0: [169 151  86 138 134 138 130 154 143 116  93]
1: [155 117 137 105 137 131 141 110 127 101 139]
2: [158 148  93 152 152 154 128 172 156 133  99]
3: [118 111 148 104  93 129 120 109 132 127 143]
4: [109 111 127 109 116 148 121 110 123 126 118]
5: [137 106 143  98 115 131 132 105 148  98 126]
6: [158 130 156 106 115 143 118  87  84 116 149]
7: [ 82 118 143 130 137 107 133 101 138 102 139]
8: [170 159  82 172 155 169 159 172 130 166  92]
9: [124 117 144  96 111 159 119  83  84 147 101]
10: [108 126 130 133 120 130 109 118 116 137 160]
11: [119 120 110 120 145 130 115 133 172 125  94]

[135 126  97 137 125 125 112 172 139 148 128] --> 2 0 11 10 4
[146 138 117 154 152 119 101 116  99 158  84] --> 0 11 4 10 2
[ 95 135 131  99  84 150 163 129 112 150 113] --> 4 3 9 10 5
[156 124 108 128 132 139 132 159 137 130 123] --> 0 2 11 1 4
[114 125 129 143 108 137 100 101 119 133 150] --> 10 3 4 7 6
[109 121 157 115 128 135 114 112  91 120 127] --> 4 10 3 9 6
[123 111 148  87 123 114 155  98 108 113 172] --> 1 3 5 6 7
[155 146  88 152 154 163 144 172 147 154 105] --> 2 8 0 11 4
[148 149 113 121 139 144 118 138 152 121 147] --> 1 0 11 10 2
[149 115 137 134 129 117 109  83 123 116 140] --> 1 6 5 10 3
[139 142 156 127 110  81 122 116  93 106 145] --> 6 10 1 3 7
[166 173 139 172 172  81 172 147 172 133 172] --> 2 1 0 10 7
[ 82 128 141 101 103 113 149  95  90 122 151] --> 3 7 10 4 6
[141 106 152  84 119 164 133  92  84 101 132] --> 6 9 1 4 5
[ 96 133 128 103 135 116 103  98 172 102 158] --> 7 5 3 10 4
[122 102 120 111 123 119 111 127 116  98 132] --> 4 5 1 3 10
[104 111 132 108 102 129 122 131 121 132 117] --> 4 3 10 5 7
[152 144  86 165 145 164 143 172 130 158  95] --> 8 2 0 11 4
[170 159 131 110 127  90 124 128  91 133 172] --> 6 1 10 3 5
[170 153  82 172 154 169 154 172 139 163 101] --> 8 2 0 11 4
[128 106 144  84 110  81 160 119 113 145 130] --> 3 1 5 4 7
[110 114 119 139 125 131 120 111 140 130 118] --> 4 10 11 7 3
[144 109 148 111 141 118 122 109 163 111 123] --> 5 1 11 3 4
[106 108 147 117 106 110 109  97 145 112 112] --> 3 5 4 7 10
[118 111 158  96 122 143 132 103 125 117 172] --> 3 1 5 10 4
[109 101 140 114 101 142 135 125 124 125 165] --> 3 10 4 5 1
